First come named moves, each a turn or a mirror, each shown by rows before and after it. For each pair of rows after them, which moves, in which order, take the first row to the second? The first pair is done for you.
move X:
[  5 -10  -6   3  -1 -26 -15 -11   5] -> [ -6  16  -1   8   3  -3 -16  -2  24]
[  9 -19   6  -4   5  -9   6  -5  -7] -> [-2  7 13  0  9 16  4  5 13]
[-15   3  -3 -24 -11  16  12  16 -16] -> [-12  -4  -6 -26 -13  10  12  13 -21]
move Q:
[ -8  10   0   6   1 -10   7  -9  12] -> [-9 10 -2  6  1 -9  8 -9 12]
[ -1  18   4 -24 -26   5  10 -13  18] -> [ 13  27  16  -4 -22   2  -8 -12  21]
[  0   7   5  19  -6   0   2 -22  20] -> [-11   0  -5   3 -11   4  17 -24  18]
move R:
[ 12   3  13   8  17  16 -27   9  -1] -> [-15  22   4   0  15  22  -6  11 -12]
[ 5 21 -2 -9  9 11  0  9 16] -> [ -4  23  -3 -16  -3   2   7   4  14]
[-22   9 -10  -7  13  25  -1  16  -2] -> [-31   5  -7 -21 -16   2   6   5  -1]
Now pairs of rows:
Between the rows of a pair lie two moves.
[12 27 27 34 -2 -8 -6  5  6] -> [-28  20  -1  -9  -8   4  39   5  -6] : R then Q
[  2  -1 -13 -16  19 -17   5  -5  -5] -> [ 13   1  -6  -4  20 -21  -8  -5  -2] : R then Q
[-16  12  -4  -3 -13   9  -2  -4  21] -> [ 14 -23  -7   3   0  -7 -13  -8   6] : X then R
[-10   7  -3  13   9 -14   3 -18  15] -> [ -6   6  -2  16  14 -11  -1 -17  15] : R then R
[ 21 -11  14  22   4  10 -16  16  13] -> [ -7 -22  -8 -16  -5  21  20  14   9] : Q then X
[17 13  8  5  4 22  0  4 22] -> [ 27 -24  -5  -9  -3  -6   9  -8  -6] : X then Q
[-14  -5  17 -19 -47 -23   3  -7  10] -> [ 16 -11  30   0 -27  -5 -24   2  33] : X then R
[-11  -1 -18  15   9 -21  10 -39   8] -> [ -8  12 -11  24  17  -3   1 -32  27] : R then X
[10  2 14 -3  8 17 -9  2 29] -> [ 17 -30   3 -16   3  -7  -1  -8   6] : X then Q
[  7  -9  -9   1   2  -9 -10  -1 -10] -> [  4 -10 -12  -1   7  -3  -8   1 -10] : Q then R
[  0  35   3  17   0 -19 -12  11  -5] -> [-20  18 -17 -16  -7 -16  17   7 -12] : Q then X
[-18  -3  -9 -21  -4   3  17  -1 -16] -> [  3  21  15  18   5   4 -18   5  -4] : X then Q
[  0  -3 -10 -11   1   2  -1  -1 -14] -> [ -7   6  -6 -15 -10   2   0  -2  -4] : X then R
[  3 -12  -5 -13   2  16   1  -1  27] -> [ 10  -1   2   4   9  17 -10   2  27] : R then Q
[  7  13  11   2   8   3 -20   2  35] -> [ 19  -5  -3   8  36   2 -16   6   4] : X then R
[  8   0   2  18  -2 -20 -13  -9  -8] -> [  9 -23  -7  -1  -4 -16  -3 -11  -5] : Q then R
[-36  28 -21   6 -17 -18  35 -32  13] -> [ -2  18  -6  37 -13 -49   4 -39  -1] : Q then X
[  7 -10   6   7 -12 -27 -10 -10   1] -> [ 14   2   7  21  14   1 -18   4   7] : R then X
[  5  -8  -4   4  10  -4  -3  11 -15] -> [ -3  -6  -7  -4   6  -5   5   9 -17] : Q then R
[ 3 10  5 19  7 -4  4 -3  6] -> [  2   2   1  14   2 -15   9  -7  -6] : R then X
[ -2 -11 -23  -8  16  24   5  18 -30] -> [ 16   8   6  28   1  -3 -28  11 -23] : R then Q
[-18  22   9  -6 -29 -14   7  -9  12] -> [ 22 -10  14   7 -15 -23 -18 -11  13] : X then R
[  1 -13 -12   3   6 -18   7  14 -30] -> [  9 -12  -7  10   5 -22  -2  14 -27] : R then Q
[ 19  -5  16  11  -3  -1 -19  -1  21] -> [ 22 -22  -1  10  13 -11  -8  -2 -15] : R then X
[  2  11  13   3 -13   3 -10   7  -6] -> [ -1  -2   3 -11 -17  -4   1   4 -16] : X then Q
[-14   9  -8  10  19   8   1   9 -23] -> [ -9  16   6  19  -1 -16 -12   1 -20] : R then Q
[  3 -44  15 -31 -35   2  -8  12  -9] -> [  9  -6  38   2 -25  23 -33  22  17] : Q then X
[-12  12   6  10   7  -1  -8  -2  10] -> [-20   9   1  -1   0  -5   2  -5   8] : R then Q
[ 21 -13  13  11 -10 -21 -30  -1  25] -> [-24  32  -7  13  21  20   2  18   1] : R then R
[-12  -5  -6 -11   0  15  12  -8  23] -> [ 16 -11   8  16   5  -7 -14 -11  15] : X then Q
[ 24   2  -6  31  25 -25 -17 -10 -22] -> [  7 -28 -26 -14   7 -29  15 -18 -23] : Q then R
[ 10  -6   7  -1  -9  -4   0 -18  45] -> [ 21 -10   2  13  21  12  -6  -9  35] : X then R
[-10  25  -5  26  16  -4   4  -6 -18] -> [-19  13 -15   9  12  -6  18  -9 -24] : Q then X
[-3 39 12 28 -4 -8  4 -8 14] -> [ -2  -3  -9   0 -14 -37  24 -20 -16] : X then Q
[  5  -2   9  -7 -24   1  -5  -3  24] -> [ 22 -11   7   4   0  11 -14   3  19] : X then R
